In the rows, zero is written as 128.
Each path below is one point turned by a fixed rotation once a step. After each direction that follows a path, write how fast that rotation turns it, in deg/step (0 if it stays still).
Each turn is a multiple of 5 degrees from 10 to 175, or 0.
Each row of a path follows its step; steps can be skipped.
path 1
step 1: [135 124 134 121 126 121 128 141 137 132 140 144 117 132 123 127 122 131
 123 125 112 134 129 137 127 126 121 125 121 128 131 124 124 134 138 133
 141 129 126 128 131 123 126 128 124]
step 3: [127 112 137 128 130 126 124 125 137 126 129 120 128 122 119 120 123 134
 133 126 129 127 130 124 135 130 128 130 137 143 116 128 128 133 137 131
 126 126 132 132 135 127 143 113 124]
step 4: [122 133 130 127 149 138 126 135 129 120 127 118 133 122 122 128 129 136
 133 122 142 117 117 132 131 137 120 130 131 126 135 137 125 129 129 129
 125 127 133 128 120 120 126 129 125]
step 5: [119 123 126 132 132 130 132 126 111 138 129 123 130 137 133 122 131 136
 134 143 124 125 123 138 125 140 127 130 140 136 121 124 124 127 129 130
 130 123 116 127 122 130 123 132 119]
step 6: [121 124 119 136 130 134 116 119 128 133 116 131 129 125 133 137 132 135
 124 124 125 136 123 130 122 121 124 135 122 123 138 127 112 117 122 134
 129 122 128 124 124 140 124 128 122]
step 9: [134 126 127 131 122 131 127 125 129 126 138 141 127 124 126 122 130 135
 137 134 132 123 137 129 140 118 126 128 126 136 122 139 138 141 126 129
 145 130 137 129 126 129 122 132 137]
step 10: [137 115 121 129 135 127 122 131 136 107 130 128 144 129 131 132 120 119
 128 137 122 130 123 125 129 141 130 123 129 129 133 132 129 134 123 125
 137 124 126 126 125 123 128 127 136]
step 11: [137 123 122 128 134 130 138 122 121 125 127 118 133 126 126 127 111 126
 142 121 130 135 121 134 126 121 137 119 127 133 121 130 135 129 143 129
 129 124 128 124 127 135 120 126 118]
step 12: [128 120 133 128 142 129 135 121 133 124 139 127 127 132 124 126 137 130
 121 122 127 134 115 136 121 132 133 136 125 128 138 122 121 116 144 121
 132 139 127 124 128 128 132 130 128]
step 15: [135 136 137 126 123 140 123 136 134 126 124 133 128 116 134 131 130 139
 134 117 125 118 132 135 132 129 117 124 134 127 127 118 122 142 123 119
 129 123 131 135 130 130 122 125 119]
step 16: [134 123 134 131 130 133 118 124 142 139 134 133 133 139 137 138 129 126
 130 140 134 115 125 130 125 132 134 133 136 121 120 133 137 131 123 127
 125 124 129 127 125 123 129 130 114]
[127 131 132 129 125 131 126 128 130 130 129 128 127 128 133 130 129 129
 127 130 126 129 126 126 128 123 125 126 128 127 127 128 129 126 125 126
 129 126 127 127 129 126 127 129 128]  45
[124 127 131 131 128 125 127 131 126 129 126 129 132 129 125 128 127 129
 129 129 129 128 128 127 130 127 127 129 129 128 127 134 124 127 127 130
 128 128 126 127 127 131 127 129 129]  25
